These are runs of 6 systems, one row a step. Runs of the same system follow the same rule from any start.
path 1, tep:
[[ 22  -9  -4 -15   4   2 -21 -10  -5  -1 -11  -3  17  10   6  -2  -4 -19
  -12  13  -7 -10]
 [  3  18  -6  -8   0  -1  -2  -5 -17  -8  12  11  11 -16   9 -17  -1 -27
    9 -11  -6  -2]
 [-23  22   6  -4  -3   6  10  -5  16   2  -1   9 -11   4 -16   3 -14 -21
   -3  -6  -2   7]
 [ 12 -12  -4   9   7  -3  17 -15   8  -1  -3 -22  -8   7 -17   8 -15  -3
  -11 -11 -10   8]
 [  4  -6 -20  -2   5  11  -7  -6 -21   4   0 -15   0   7  18  10 -21   4
  -19   7  -4 -10]
 [  7  19   1  -3   1  -3  -1 -10 -13  13   9   5   8 -13   9  -7  -8  -7
   15  26 -15  -5]
 [-23  24   6  13  -8  -5  -4  -3   5  11  10 -13  -4 -11  -7  -2  -9  -3
   14 -16   4  -2]
 [ -8  -8   0  18   3  -7  -1  -4  -2   5 -16 -14  -7   3 -26  14 -13   2
   -6   8  15  17]
 [ 10  -5 -18   9  -2  -5  17   8 -30 -11  -1 -17  -3   2   5   8  -4  21
   -4   9   3   2]
 [ -7  17  -7  -6  -1   1  -6  14  -5  18   0   9  -4   8  15  -1   1  24
    7  21 -12  -5]
 [ -2  -2  14  11   3  -4  -6  -4  11  23   9   4   1 -19  -2  -6   9  17
   25  -7   1   3]]
path 2, tep, 11 rows:
[[  5  -9  -9   8   6  -8  27   3   0 -11   8 -18  -8  -1  -2 -10   4  10
    3 -26   0   7]
 [-11 -11  -6  -5   2  20 -12   3   3   7 -10   9  -7  22   7  10 -12  14
  -20  15  -2  -5]
 [ 29  -7   7   1   4  -8   5 -10  -3   1  15   1  12 -21   7  -2  11   1
   15   8 -17  -5]
 [-27  15   3  -9  -8   6 -19  10   8   5   3  -7   0  -1  12   0  -1 -10
   -3 -13  20 -15]
 [  9  -8  10  10   7 -11   5 -10   3  -6 -14   5   5   2 -29 -12   3 -16
    8  14   3  19]
 [ -8   1 -14   7  -9   6  12  11 -14 -24   7  -8  -8   5   7   9  -2   9
  -13 -24   1  -4]
 [  6   1  -4 -15  10  -1   0   5  10  17 -12  14  -7  12   1   6  -2   1
  -10  31 -17   7]
 [  7  -8   1   4   5   1   7  -9   3   6  21 -12   4 -18  15 -17   3   7
   15 -22  -4 -10]
 [-21   1  14   0  -8  15 -23  -6   8   4  -8   5   2   7  -4  10 -10  -9
   -9  13  17 -10]
 [ 25  -2   2   9  -2 -22  12  -4 -10 -19   0 -13  12 -11 -16   0  11 -13
    8   3  -4   7]
 [-24  15 -21  -7  -1   3  -4  21  -8  -4  -5  -2 -11  14  12  -2  -5   1
  -16 -11   6   1]]
path 3, nital (11 x 22):
[[-12  13  22  -9 -11   4  -7   2  19   2   6   9   3   2   6  -3   7  -5
    5  22  -4 -17]
 [ 18  -2 -14  -4  10 -25   0   8   2  -8  -9 -19   6   3  -6  -5   8 -21
   -9  -2  -8  10]
 [-24  -9  -7  14   2  21 -14   2 -13  -8   4  22  -5  -4   7  -5  -7   0
   -8 -12   4   6]
 [ 24 -10  16   5  -5  -3  17  -9   1  -8   7   5   6  -7  -6   0  13  17
   20   9 -10  -3]
 [ -8  14 -15  -7   1  -2  -3  13  11  13   2 -15 -11  16  14  12  -9   8
  -18   4 -21  -9]
 [  1 -14   7  -5  17  -2 -14 -10  15  16   3   3   7 -18   2 -15   4 -23
    5  -8  13   5]
 [ -3  -6  -2   8 -11   4  18   3 -14 -34   8 -17  -1   2   4   0   2   2
   -8 -12  11 -10]
 [ -3   5  15  -4  -8   8  -8   0  13  -3  -7  27   2  17  -5  -5   4  -1
   -1  25 -19  -3]
 [ 21  -5 -18   4  17 -17   8  -4  -3   8  -2 -12  -2  -4  -7   1  -4  -6
   -3  -7 -20  18]
 [-29  -7   0   7   3  20  -2   3   3   7  14  10 -15 -14  16   5  -6   9
   -5 -11  13  -3]
 [ 19 -13  22  -3  -6  -8  13  -6  17  -9   1 -15   7   2  -6  -2  15   7
   10  12   5 -13]]
path 4, zoga:
[[-12 -15   0  -9   9  25  -4 -14   6   0   0  12  -3   4   8  -6 -16 -17
  -15 -10  12  -4]
 [  9  16  -5 -17   6  -4  11 -11  16   8  -4  -3  -1  14  -9  -5 -13 -23
   -5  -4 -22   2]
 [ 11  -8 -16  -8  11 -11 -30   5   3  16  -8 -14  10   7  13  -4   3  -5
  -10  -1  -8  -4]
 [ -6 -19  -4   2  24   5  -3  -8  -1  15   1   8  -4 -15   4 -17  -7 -17
   -1  12  11  15]
 [-18  19 -11  -6   4   2  10  -2   0   3   5 -15  -6  10   6 -24 -18 -16
   -1 -10   2  -3]
 [ -1   7 -10  13   5 -10 -19   1   5  19 -11 -14   0  18  -8  -3 -10   6
   -3  15 -24   6]
 [  2  -7 -15   6  16  -9  -4   4 -18  22   5 -14  -3 -24  13   1  -5   6
    5   8  12  10]
 [-28   9   6   2  -1  14   3  -4  -7   9   0  -4  -5   4   3 -17 -17   2
    6  14  25  -7]
 [ -2  26   0  11  -7 -16   8  -1   0   9  -6 -14  -1   8 -21  -6  -7   7
   19  -1 -10   8]
 [ -2  -2 -10  18  -5 -10 -23  12 -22   4  -8 -16   5  -5  -1  15   1  19
    2   1  12   2]
 [-13   0   5   5   0  10  16   0 -17   3  -4  15 -10 -13  -9   9  -7   9
    7  16  28  13]]
path 5, zoga:
[[  5  12   7 -16 -10  -3  -1   6   8   5 -21  13  -1  10 -17  31   3   3
   -2   9   7   3]
 [ 18 -13   0 -16   2   1   1  -1   0   5 -11   7   6  -2  -3   5  10  13
   10 -27  21   4]
 [  2  -8   8  -1  -7  20 -10 -21  -7 -15  -8  19  11   3 -14   2 -10 -16
   -1 -17  10  -1]
 [  5  18  -7 -18  -2  -4   4   4   5  -7 -11  13  -1   3 -12  16  -2 -26
  -11 -14  -7  10]
 [  6 -15 -11 -17   9   5 -17   8  14  12 -15   6  -2  15   6  11   4   8
  -16 -17   0   2]
 [ 15 -20   0  -9  17  16   3 -25   3  12   1  11   4  -7   0  -4 -14 -13
   -2  -9   0   4]
 [  0  17  -5 -22   1   2  -8  -9   3   1  -1  -5   8   5   6  -8 -13 -34
   -9  -9  -1 -11]
 [  1  -3  -7  -7  15 -13 -18   7  21  16 -15   1   0  12  -8 -10   4 -15
   -9   6 -11  13]
 [  1 -21 -20   2  24   0  -3  -3  -5  14   2 -12  -3  -7  11 -17  -8  -3
   -7 -14   6  12]
 [-15   7  -8   2   8  15  -3 -15 -10   8   0  -3  -3  10   3 -14 -29 -15
  -10  13  -3  -2]
 [ -1  26 -11  -8   8 -16  -2   6   4  27  -3 -11  -3   3   2  -6  -8  -6
    6  10 -16   5]]
path 6, pusot, 11 rows:
[[  3  -3   0   4  -7  10  10   2  -8 -18  -1  15   0  22   3 -13   2  17
   -2  20 -20  -5]
 [  6  11   7   1   0 -10 -19   1   1  21   4   3  12 -11   7 -11  10  10
   24  12  -9  -6]
 [-20 -11   9   7  11   0  -5  -2  24  11   6  -1  -8 -16  -5  -5   2 -15
    1 -16  15   9]
 [-13  -4  -2  12 -10   7  18   7  -4 -28  14 -13 -12   0   6  12  -2   3
  -17  -9   0  -9]
 [  0   6  -1  -8 -10   5 -11   5  -8 -10  -8  -4  10  27   9 -15  -1   8
   -3  22  -5 -18]
 [  8  -2   0  10  13 -17 -12  -1   0  12   0   2   9  -8  -5 -28   8  -7
   19  11 -12  14]
 [-21   2   0   6   2   5   4   7   9   5  11  14 -11 -15   3  -1   5   6
    8 -33   8   9]
 [-11  -3  15   3 -14   8  13   4  21 -16   5  -7 -12  12  -2  20   2  11
  -15   8  -5 -14]
 [  5  -1  -7   5   1  -4 -20  -3  -8   4   3 -26  10   7  16  -8  -8  -2
   -7  19 -12 -18]
 [ -5  -5  -4   0  14   2  -3  -3  -7   0   3  17   6  -9   4 -37   2 -20
    9   2   5  12]
 [ -9  15   9   4 -13  -6  20  12   1 -14   8  10  -5 -11  -8   1  16   8
   17 -17   5   5]]
path 7, pusot, 11 rows:
[[-11  20  -6 -18   0  -4 -13  14  -1  -1   1   4   5   3  18 -17   4 -23
   -5  11  -2  -9]
 [  5   5   1  -3   7 -18  19   4  17  -6   2  -7   0   4  -9 -30  12 -13
   10  -8 -10   9]
 [ -9  14  -2  10 -11   8  -7  -4   7  -2   6   3  -1  11  -6   0  -6  10
    4 -36 -22  -4]
 [-16  12   8   5  -3   7  -3  -2  17   6   4   9 -10  10  -2   7  -9  -5
  -10  24 -24  -4]
 [ -4  11  -5  -2   9  -7   9  -4   0  17  18 -25  -2 -12  18 -15  -9  -8
    6  11  -4 -10]
 [-12   2  10   1  -2  14   9 -18   0  -9   3   0   4   3  -7 -28 -12 -14
   11 -16  15  -4]
 [-15  23   5  23 -19  -4   2   3 -14 -17   1   0  -2   1 -19   6  -4   3
    8   5  -5   4]
 [-24  13  -9   2   2  -3  -7  15   4  20  -9 -10 -11  18   2  -7  -9  19
    0  13   5   1]
 [  0 -22   2  18  14   5  17 -12   4  10   9  -8  -8  -1  -1 -19  -7  17
    7   8  -6   6]
 [-11  -2  10  13 -11  19  -7 -11 -15  -2  15   9   5 -16   9   3  -6  15
   13  -7  10 -13]
 [-20  -1  18   7  -7  -3  -6   8   3  -8  -4  -3   0  -6  -7   3   8  -6
   -1  28  25  -3]]
path 8, Rosek:
[[ -5  -7  -7 -17  -3   8  13  15  -9 -11 -11  -5  -8  14   9  10   2  10
  -17  12  26  -6]
 [ 29  -1   3  -2   2  -9   6  -6 -17   1   3  11  10 -23  -2  16   8   0
   12  11 -10   5]
 [ -5  11   1  -9  -3   9 -30  -8   0  17 -13  14  12  10  -5 -10  -8  -2
   12 -18   6  -1]
 [-14 -10  -6  24   8  -8   3   2   4   6  -8 -16 -14   2 -20   9 -10   5
  -10   7   4  19]
 [ -3   5  -2  -3 -15   2  10  18  -6 -15   7  -4  -5   0  11  18  12  26
   -1 -16   7 -12]
 [ 18   2   1 -20   0   2   1  -3 -10  -7 -15  22   6   4  -6  14  -1 -17
  -10  23  -3   4]
 [ 10   5 -11   3  12  -3 -14 -11  -2  31   0   1   4  -8   0  -4  -9   9
   15 -19 -15   9]
 [-23  -7   7   4  -2  14  -1  -4   5   4 -10 -10  -8  11 -10   6 -15   6
   -7  -7  33  -2]
 [ 10   7   4  12 -13 -16  17   9  -3 -17   2 -15  -4  -4 -13  26   9   9
   -1   5 -10   1]
 [  9  13 -15 -26  -4   5 -12   9 -16  -6 -11  14  10  12  14  -1   2  -5
   -6 -11   0  -6]
 [  4  -8  -8   7  19   4   3 -15 -10  19  -2  12  -6 -14 -11   3 -18 -11
   -1   7  -3  23]]
path 9, Rosek, 11 rows:
[[-21  12   2  19  -9  -6  -3   6  -3  -1  17 -17  -6 -22   4  11   0   3
    5 -13   9  -5]
 [ -9  15   4 -17 -10  -2  17  19   4 -25  -9  15  -4  13  -7  -3  12 -13
   -6   6   9   3]
 [ 22  -5 -17   4  10  -4   9  -3 -18   0   2   7   3   4   4 -15  -3   7
    3   7 -28  10]
 [-17  -1   2  -2   3  22 -16 -11  -8  22   6   5   0  -6  16  -4 -17   8
    4   4  14 -12]
 [ -9   6  19   5   0 -16  13   4  20   8  -2 -11  -7  -9 -17   7   6  -2
    9  21  10   5]
 [ 11   1  -6  -5  -9 -14  -1  15  -6 -18  -8 -13  11  17   1 -17  17  12
    8 -14   4  -6]
 [  0 -16 -10  11   7   7 -15  -3 -26 -13  -1  13   6  -9   4   3  -5 -14
  -14  14   2   8]
 [-15  11   5   5   1   5  -6   4  13  19  13  23  -9 -18   4   7   4   7
   10  -8 -13   7]
 [ -4  -7   7 -12   2   5  12   4  24   5 -17   1  -8  31 -11 -10   0  13
   -3   9   7   1]
 [ 24 -20  -6  12   2  -9   0  -3 -12  -3   3 -28   6  -2   6   9   3  19
   -2   9  -7  -8]
 [ -3   5   5 -12  -6   5 -26   1  -5  -1   2   8  11 -18  12  14   6 -19
   -3  -8  19 -12]]
path 10, nital (11 x 22):
[[  3  13  -3   4 -14  -4  -5  -4 -16  -7  -5 -18   7  -1 -12  18  -9   2
    4 -28  15  -4]
 [ -1  14   6 -22 -10  11 -10   3 -12   1 -13  26   7   2   1  13  -1  -2
    3  10  19  -5]
 [ 21   7 -13 -15   5 -13  10   3 -14   6 -18  -5   7  14  -8 -15   0  11
   15  -5   7  10]
 [-21  22  -5   3  -9  11 -11  -3  -6  13  -3   6  -3   6  -4   2 -16  11
   10 -28   5   1]
 [ 17   9  15 -16  -9  -5   4  -6   1   3  -6   5  10 -14 -11  21   7  -1
   16  -9  18  -2]
 [  0   9 -15 -25  -3   4   2  13 -11  -1 -19  -5  -2  22   4   9  -6   9
  -12  -5  18  -4]
 [  2   6   4  -8   3   8  -9 -17  -4  14 -14  14  10   9 -15 -22 -11  -3
   19 -10  12   5]
 [  3  25  -4  -3 -13  -2  21  -4 -17  -8   0  -6  -2  -1 -13  14 -10   3
   10 -21   5   2]
 [-10  14   6 -21  -5   5  -2  12   9  11 -16  24  -6   6  -7  17   4   6
    1   3  17   5]
 [ 19 -10  -9  -9   6  -5   2  -8  -7  10 -21 -15   6  12 -14   1  -8   9
    4 -14  19   8]
 [-18  18   0  -3 -10  21  -1 -13 -16   6  -2   4  -1   6  -1   3 -26   3
    5  -8  17  -9]]
path 11, geg:
[[-21  20   4   1  -6   4  -6   6  -6   9  11  13  -2 -20   8  -4   2   2
   18 -17  15  -1]
 [-15 -14  -1  19   4  -2 -11  17   0   7  -1   6 -12 -14  -1  18   9  17
   -6  11   9  13]
 [ 22 -22 -12  -1   5  -9 -12   7 -12   0 -15 -14   9  12   5   1   8  21
   -3   2   6   0]
 [  9   7  -1 -18  -6   2   2  -6 -21  -9 -10  -2  14  -1  -2  -8  -3  -9
   11 -17  31  -5]
 [-12  20   5 -12  -5  -8  14  16   2   1   1  15  -9 -20  -4  13  12  -7
    8  -5  17  10]
 [ -7 -14 -11  -2  16  -5  -7  17  18  19  -7   5 -15   0   3   9   8  12
  -10  -8  -2  16]
 [ 17 -30 -16   0  10   8  -1  -6 -13  -7  -2  -6   4   1   9  -1  -3   6
  -12 -19   6   2]
 [  6  11  -2 -20 -11  10  20  -3 -19 -15  -4  -3   1   2   2  17 -10  -2
   -5  -4  22 -11]
 [ -1  19   3 -14   2 -11  19   2  16  17  -7  -3 -11  -4 -16  18  -5  -5
    4  -3   5  11]
 [ -8  -7 -15   7  14  -8   2   8  19  10   7 -15 -12   1   3  -8   1   0
   -8 -27 -13  10]
 [-10 -19 -15  10   5  15  13  -1 -15 -19   2  -2 -10  10   5  -6 -12   2
  -19  -5   3   4]]
path 12, geg, 11 rows:
[[-17   6  11   5 -10   1   5  -1  13  -5   0 -23   1  18  -5 -21  -2   8
    9  -6  12 -14]
 [ -9  11   2  23  -8  -5   4   2 -11 -16  -2  18  -1   1 -22 -10   3   0
   12   0 -12  20]
 [ -8  12 -17   0   6  -3 -17  14 -14  14   0   7  -1   2  18  -9  -1   7
   -1  21 -15   1]
 [  4 -21  10   4  10  10  -5 -15  -5  17   5  -1   6 -12   7 -15  -4  12
   15  12  17  -4]
 [  3   2  13   9 -22   2  -5   3  -6 -13   5  -1   8  -4  -1  14  13  25
   15 -11   6 -14]
 [ -8  12  -2   6  -6 -11 -27   8  -8   5 -21   0   6   4 -18  14  -1  -8
   -2   4  12  10]
 [ 11  -6  -8  -7  15 -22   0  15  -4   0   1  -8   7 -14  10 -21  20 -13
    6   9   7   8]
 [-11 -10   5 -18   0  15   3   9   6  -6  -4  18  -1   9  13 -18  12   9
    3 -10  23  -5]
 [ 14  -4   2  -2  -3   8   0  -5  -9  -1  -6  32   2 -12 -11  26   4   6
    3  -8  -3  11]
 [  8   4 -12 -15   4  -5 -19   7   0  18  -1 -15   2  -8  17  27  -2  -4
  -13  -4   3  -9]
 [  3 -23   7  -5   9  -4  11  -6  12  -5  -3 -22   0  -6  -5  -2   1 -14
   -6  -8  30   0]]

Which system made each run below?
path 13 (2 x 22):
[[ -8   1   1 -15   0  15  11   8  -1  -8   8  32  -4  -2  15 -17  10   3
    6  -6   3   0]
 [  2  -6   2  -2   2  17  -9  -7  -1  17  -1  27  -5  -9   1  29  -7  13
   -3   3  -5   4]]

geg
path 14:
[[ -1   4   2   8   7  -5 -24 -11  15  27   2  -4   5 -12  -6   2  -6  -7
   10 -21  -9   4]
 [  3  -4   0  -7  -7   4   6   2 -12 -16   9  -9   2 -22  14  22   4  -7
   -7 -14  24 -13]]

nital
path 15:
[[ 25  15  -5 -20   2 -18  -1   0  -2   9  -5 -17  14  10   4 -14   3  -6
   10  10 -11  -8]
 [-22   6  13  -3   1   9  -2  -8  12   3   8   7   1  -8   0 -24  -3 -17
   12 -18  17  -3]]

geg
path 16 (2 x 22):
[[ -8 -20   0  15   8  -1  -6   5   7  -6  -5  11   0   7  -9 -31  11   5
    7  -9   0  16]
 [ -9   1 -15  21   1   6   8  -7 -17 -15  12  -4  -8  -5   0   2 -17  -7
  -11 -16 -15   7]]

zoga
path 17 (2 x 22):
[[  1  -7   1   4   0   5  17   3 -17 -14 -10  15  -4  11  -9  -8   0   9
    0  32   6  11]
 [  6   9  -3   7  -4  -3 -15   3 -13  16   7   3   8  -8  12   1   4  24
   17  13 -15  -8]]

Rosek
path 18:
[[  5  -2  -9 -17   5  14   6  -4 -20   8   5  -5   1  -1  26  -2 -13   9
   -4  14  11 -16]
 [  6  11  16  -5   3  -7   2 -13  -2  16   3   0   7 -25  -7   2  -2 -15
   20  17  13   1]]

Rosek
path 19, 2 rows:
[[ 19 -16 -11  -6  -4  12  -1  -2 -15 -14  -7   0   4  16   8  18  -5  13
  -19   3  -7 -10]
 [ 11   5  -2 -10   6   3 -15 -11  -1  23   4   8   3 -22   7  27  -8 -12
   -4   2  -6  -2]]

Rosek
path 20 (2 x 22):
[[  5   0  -4   5  -1   4  34  -6  -4 -13  16 -14 -11   1   6   6 -10   7
   -8   6 -16  -7]
 [ -4   7  -6   0   1   1 -20  -1  12  22   2 -17  -1  14  12   5 -12   5
   -9  12 -22 -14]]

tep
path 21, 2 rows:
[[ -4  -2  -4  -8  -8   7  10  11   3  -4  -6 -10 -14  14   3  32  -6  18
  -22   8   4  -8]
 [ 28  -8  10 -18   1   4  14 -10   1  11  -4   9   5   3   1   4   4  20
   14  11   0  -5]]

zoga
path 22, 2 rows:
[[ 12  -6  17 -15  -6   1   7  -3  30 -14  -5  11   4  15 -10   2  13 -11
   -5  -1 -12  -6]
 [ 13 -16  -9 -11   7   0 -12  -2  11  -9   0  -5   8   6   7  -5   5 -18
  -15 -29  -7  -3]]

tep
path 23:
[[ -7  -1  -7 -12  10  19   1 -12   6  24   4   5  -5   9  12 -16 -18  10
    3 -16  -3  -6]
 [ -4  -8  15   7   0   2  17 -15   9   5   2 -25  -5  -1 -11   6 -15   1
   -1  20  13  -7]]

Rosek
path 24, 2 rows:
[[  0  -1  -1  14   3   8  16 -24 -16   3   5  -3  -2 -12 -14  -1 -23  -6
    9 -11   7  10]
 [-19  31   6   7 -22   6   4  -3  -5  -7   4  -8  -3  10  -7   6 -14   5
    6  -7  -2 -13]]

Rosek
path 25 (2 x 22):
[[-10  12 -10   2   0   8  10  -9 -22   3   6 -18  -1   8   9 -22 -22   5
    7   1   6  -8]
 [-17  19   6   6  -5  -4  14   2 -17  -3   9 -12  -4 -16   2  -3  -8  -8
    8  26  15  -4]]

Rosek
path 26 (2 x 22):
[[ 16 -11  -9  -8   8  -4  18  -4 -14  -7  -1 -21   8   9   6 -26  -2   6
    6  -3  12  -4]
 [-15  24   5  -8 -14  11  20   0  -9  -8   0  15  -5   5  -7  -3  -7   8
   15 -15  14  -1]]

geg
